One vector is turned by the same rotation once a step. Each row is the vector after some number of steps, and that number follows the row.
The counts run from 0 to 365.
[  1.6 -23.9 -27.6  16.3   8.5  -3.4   0.0  13.6   2.3  17.1  31.3  11.7
  26.1  -1.8   8.1  12.6  -7.7 -14.8  -5.4   2.5  -5.9  -2.6 -10.6   5.7
   3.9 -12.2   2.7   7.4  20.9  16.7  -2.0  -5.3   7.3   4.1   6.0] -> 225
[ 20.1 -17.7   4.1 -15.3 -12.9 -13.1  23.9 -23.4   6.6 -16.4  17.9  16.3
 -14.9  -6.3  12.5  -5.8  11.2  -4.8  21.6   3.2   8.3  -9.9  16.0   9.1
  -6.1   8.1   4.2   1.2   8.2 -11.3   1.1  -1.3 -24.5  10.8   5.4] -> 350
[  6.7  -8.3  -8.4 -11.4  -2.8  -4.5  -4.4  -6.7   2.5  -2.3  46.9  -1.8
   6.9   0.8  25.5  15.5  -7.4 -12.3  11.7  14.7  -2.8 -13.6  -5.0   6.4
  -2.0  -7.4 -10.7  -4.4  13.4 -13.6  14.9 -13.6  -7.2  -2.0  23.3] -> 354
[  8.6  -0.7   8.7  26.6   9.1  -7.6 -13.0  21.9  31.0   8.1   9.3  -1.3
   4.0  20.3  -0.4   7.5  -0.2   2.2  15.5  24.6  -5.3 -17.4   3.3 -12.2
   5.6  -3.5  -3.3  -3.4  19.8  -5.0  21.2 -25.6  -6.1  -5.6   2.4] -> 197
[ 12.0 -21.5 -11.6  22.4  -9.1  -1.5  11.0  20.3  -2.0  28.4   3.3   3.2
  13.0 -12.0  -3.8   7.8  -1.3   0.3  -4.5   5.1  -6.8  11.1 -17.1 -13.3
   7.6 -13.0  18.8  13.6  23.3   0.0  -6.3   3.5 -21.2   4.2  -7.7] -> 338
[ 15.0   1.0  27.8   6.4  -4.5   6.1 -14.8 -16.1 -17.9  12.3   6.2 -18.5
 -16.7  10.8  -2.2 -13.8  11.6   7.4 -14.0   1.2  13.3  13.7  15.8 -14.4
  20.9  -3.3  -4.3   2.2   3.5 -15.6 -27.1 -19.2  -3.0  -6.1  -5.5] -> 344
[ 14.6 -37.2 -15.8 -12.2  -8.4   1.2  13.4   0.1 -19.4  -7.7  24.1  20.5
   1.3   4.8 -15.1 -12.0  13.3   5.5   2.0   0.5   0.8  -8.8  -6.4  -2.0
  -1.6  -8.1  14.0   3.6  10.3  18.5 -11.5   2.5 -19.9  17.6  15.7] -> 270
[ 19.1 -16.5  14.6  -2.2 -17.0 -13.1  14.9  23.2  10.7  17.3  11.5  -5.9
  -4.9  13.8  10.3   2.9   8.8 -12.4  21.7   7.6  -3.1  -5.0  -1.3  -5.1
   3.3 -36.0  23.2  -0.7  12.1 -14.7   2.6   1.0 -14.1   7.1 -14.4] -> 129
[ -5.7 -13.0  -0.4 -12.8   6.0  -0.7 -11.9 -13.3   5.9 -22.5  14.7   7.1
 -10.6  23.1   1.1 -23.4   5.6  -6.1 -12.7  19.5   8.5 -23.2  20.0   9.2
   5.5  11.8   0.1   5.7   9.8   7.5 -16.4 -20.1  14.0   4.4   7.6] -> 57
[ -7.5 -32.5 -10.6 -15.9  -2.1  -6.6  -0.3  -8.5   0.9 -16.9  38.3   8.8
   4.1   7.0  13.4  -6.1  -4.4 -24.8  -1.9  12.0   5.3 -20.0   8.5  16.2
  -0.1 -16.6   3.8  14.3   6.4   0.8 -15.3  -0.9   1.0   4.8  -5.1] -> 191
[ 17.0  -8.1  26.5  14.1   5.2 -10.2   1.4 -25.0   2.0  -5.4  21.9   1.7
  -8.5   5.6  -2.1 -10.0  20.7  -6.3  19.6 -13.1  12.3  -6.9  32.5   6.7
   0.0  -5.4 -10.0 -13.0  -1.6   0.7 -14.3 -12.6  -2.7   0.1 -14.3] -> 215
[ 19.7 -19.1   7.7 -14.2 -23.7 -10.2  17.7  -1.4   1.0  -1.7  18.3   2.0
 -11.0   2.1   8.8  -0.8   7.2  -0.1  26.8  10.1   1.3  -8.6  -4.3  -6.9
  -0.2 -21.1  12.2   3.1   9.0 -23.9   3.5   2.9 -37.0   8.6  -0.7] -> 240
[  1.5 -18.7  15.4  15.6   5.5  -8.3  -7.0  -3.0   5.1  -8.3  36.3  -7.2
   4.0  12.7   1.7   0.2   7.4 -23.1  14.8  -2.0   3.3 -18.7  19.2  12.6
  -5.5 -20.2  -8.3  -5.2   5.6   2.2 -10.9 -13.2   8.3  -2.0 -23.3] -> 325
[  6.5   0.5  19.4  12.3  -5.0   4.2 -13.3   9.3   4.3  14.3 -19.9 -10.3
 -12.1  15.5  -2.6 -17.4   6.0   1.9 -22.3  18.7   6.1   8.6  11.8 -16.3
  21.0   8.1  11.3  11.1  18.7  -6.8 -17.1 -27.2  10.9  -1.8  -4.0] -> 232
[ 25.1 -13.8   6.7 -16.1 -11.3 -11.9  20.5 -21.5   6.6 -15.4  10.2  17.8
 -19.0  -1.6   2.8 -10.1  15.4   9.9  23.1   5.5   9.0  -8.7  12.3   0.5
   0.3   6.5   6.0  -0.5   4.8  -7.4   3.6  -1.8 -27.6  12.8  13.2] -> 107
[ 14.2 -29.7 -17.5 -17.4  -2.7   2.0   5.6  -3.2 -18.7  -6.8  18.8  17.8
  -4.9  14.5 -11.4 -16.7  16.0   7.7   0.1   0.5   1.7  -4.8  -1.4  -0.9
   7.2  -8.0  13.9   0.7   7.0  20.5 -13.7  -1.2 -12.1  17.2  25.6] -> 269
[  1.7  -9.8 -32.1  -3.4  11.6   1.4  -1.8   4.7   7.0  13.5   6.8  26.3
   9.7  12.7   8.3  -8.0  -7.4   7.8 -13.2  15.2  -2.3  -7.2  -4.0  -2.6
  23.1  -3.6  11.4  17.9  16.1  19.2  -4.9  -6.5  -2.2  10.5  30.1] -> 334
[ 28.4  17.1  20.4  12.3   2.3  -9.2  14.5  -3.4  19.0  20.8 -19.2  10.2
  -9.9   9.8  21.6  -6.7  13.0  -2.9   8.4  -1.0   6.1   8.1  26.8  -1.6
   9.2   8.9  10.9  -6.1  18.3  -5.9   6.2 -22.9   6.6   7.6   4.2] -> 152
[ 14.6  -2.6  23.6   0.9   0.2   2.9 -12.5 -22.7 -14.5   8.4   6.4  -8.9
 -16.8   9.2  -2.8 -18.6  17.6   4.7  -8.6  -6.0  14.4   9.8  25.4  -8.7
  20.8  -3.4  -3.2   2.7  -1.8  -8.8 -32.1 -15.7  -3.9  -2.0  -8.3] -> 345
[  0.5  -2.7   5.9  29.0  20.3  -5.0 -24.7 -12.3  16.3  12.2  18.0  -7.6
   8.8  10.0  -5.4  -2.6  -2.1   7.0   0.8   9.8   9.7  -5.5  14.2 -12.9
  19.5  -8.4 -23.0  10.1   6.0  -0.5 -17.1 -15.0 -12.4 -15.6 -12.7] -> 36
[  6.3  -1.3  27.3   6.5  -8.3   3.6 -17.9   7.4  -8.5  16.9   2.5 -26.7
 -14.4  13.4  -3.3  -8.7   4.0   0.8 -14.5  14.8   4.5  11.5   5.0 -16.6
  20.4 -15.0   4.5   8.8   8.0 -20.7 -21.0 -18.0  -2.0  -6.4 -13.6] -> 100
[ -6.1 -21.6  -8.7 -13.6   9.7  -6.1  -6.1 -15.2  10.8 -20.1  15.4  18.8
  -5.5  17.6  -0.3 -26.2   3.8  -7.5  -8.4  19.7   7.8 -24.9  20.0  11.1
   9.3   2.7   3.0  12.6   8.7  10.7 -13.8 -11.6   5.2   5.9   4.8] -> 58
[ 18.9  14.3   6.2  19.5  12.3   1.2 -16.4   2.3   7.9  33.9   9.7 -11.0
   5.1   9.4   9.5   8.6  -0.3  17.2   3.5   6.9   2.2  11.4   1.3 -22.6
  23.4  -8.4 -11.8  -0.9   9.0 -11.0   2.5 -21.2 -12.5 -10.8  12.9] -> 310
[ 26.5   9.5  -4.3   0.3  -1.3  -9.5  19.2 -14.6  13.7  15.5 -13.5  21.6
  -7.6  -9.3  24.9  -4.2   2.0  12.6   4.7   7.0   5.9  11.0  12.3  -7.5
  16.2  16.1   7.8   8.3  18.7 -10.9   5.0  -8.6 -19.7   7.7  18.2] -> 42
[  0.7 -10.0  20.8  -3.4  -5.0   3.2 -12.0  -6.4  -1.1 -23.1   8.6  -4.8
 -18.7  17.8  -2.8 -14.9  10.9 -12.0  -9.6  16.6   6.1 -14.7  18.6   5.9
  -0.9  19.0  -0.6  -3.6  17.9  -2.8  -5.3 -29.8  20.8   5.0   0.9] -> 55
[ 21.8   7.1 -10.3 -12.1  -7.0  -4.6  19.2 -12.4   8.3  20.5  -8.4  16.2
  -6.1  -9.1  32.6   1.4  -3.2   7.0  -0.9   8.8   6.2  14.6   4.2  -5.3
  15.3  12.6  13.0   6.2  18.8 -14.9   6.4 -10.0 -14.7   5.5  29.2] -> 43
[ 14.2  -3.7 -18.3  11.4  14.4   4.2  -3.5  -1.1  -0.8  22.1  -9.5  20.3
   5.0  15.5  -3.7 -15.6   7.6  22.3 -14.6   4.2   3.6   9.8   8.1 -13.3
  27.8   1.9   6.4  11.4  13.2  21.7 -13.8 -10.5  -5.2   9.8  23.4] -> 202
[ 20.2   8.5  -2.6 -25.2  -8.3  -0.3  11.7  -5.8  -5.0  15.2  -2.3  12.4
 -14.1  14.3  30.0  -9.6   7.0  -3.2  -6.6   2.9   1.4   7.1  11.7   2.2
  12.8   2.6  21.5  -4.3  14.4  -4.8  -0.9 -17.3  15.4  18.9  30.9] -> 155
[ 10.1 -15.9  18.5  18.3   5.6 -13.0   0.8  -5.9  12.1  -5.3  36.7  -0.6
   3.7   5.8   6.5   7.8  10.0 -17.9  25.8  -5.9   3.8 -16.7  22.0   6.8
  -9.3 -16.7 -13.2 -11.5   5.5  -1.6   2.7 -13.9  -0.8  -3.9 -17.8] -> 83
[ 14.1 -19.7  -1.8 -15.2  -8.9 -10.4  17.6 -11.4   0.2   1.5  -0.4  14.8
 -14.7   7.4   2.9 -23.2  12.0   0.6   4.9  -0.4  11.1  -2.3  16.2  -0.4
  15.4 -18.5  20.9  20.1  -1.4  -0.6 -27.7   9.5 -23.6  11.2  -6.8] -> 237
[ -0.2 -40.3  -5.6   2.1 -19.0   0.1   8.0  10.4  -5.8 -15.5  22.8   0.1
  -1.1  -4.6 -14.3   0.5   0.1  -4.5   1.2  22.8  -3.4 -14.2 -15.1  -3.8
 -12.7   4.0   9.3  10.8  25.5  -5.8   3.0  -2.4 -21.2   4.8  -4.5] -> 30
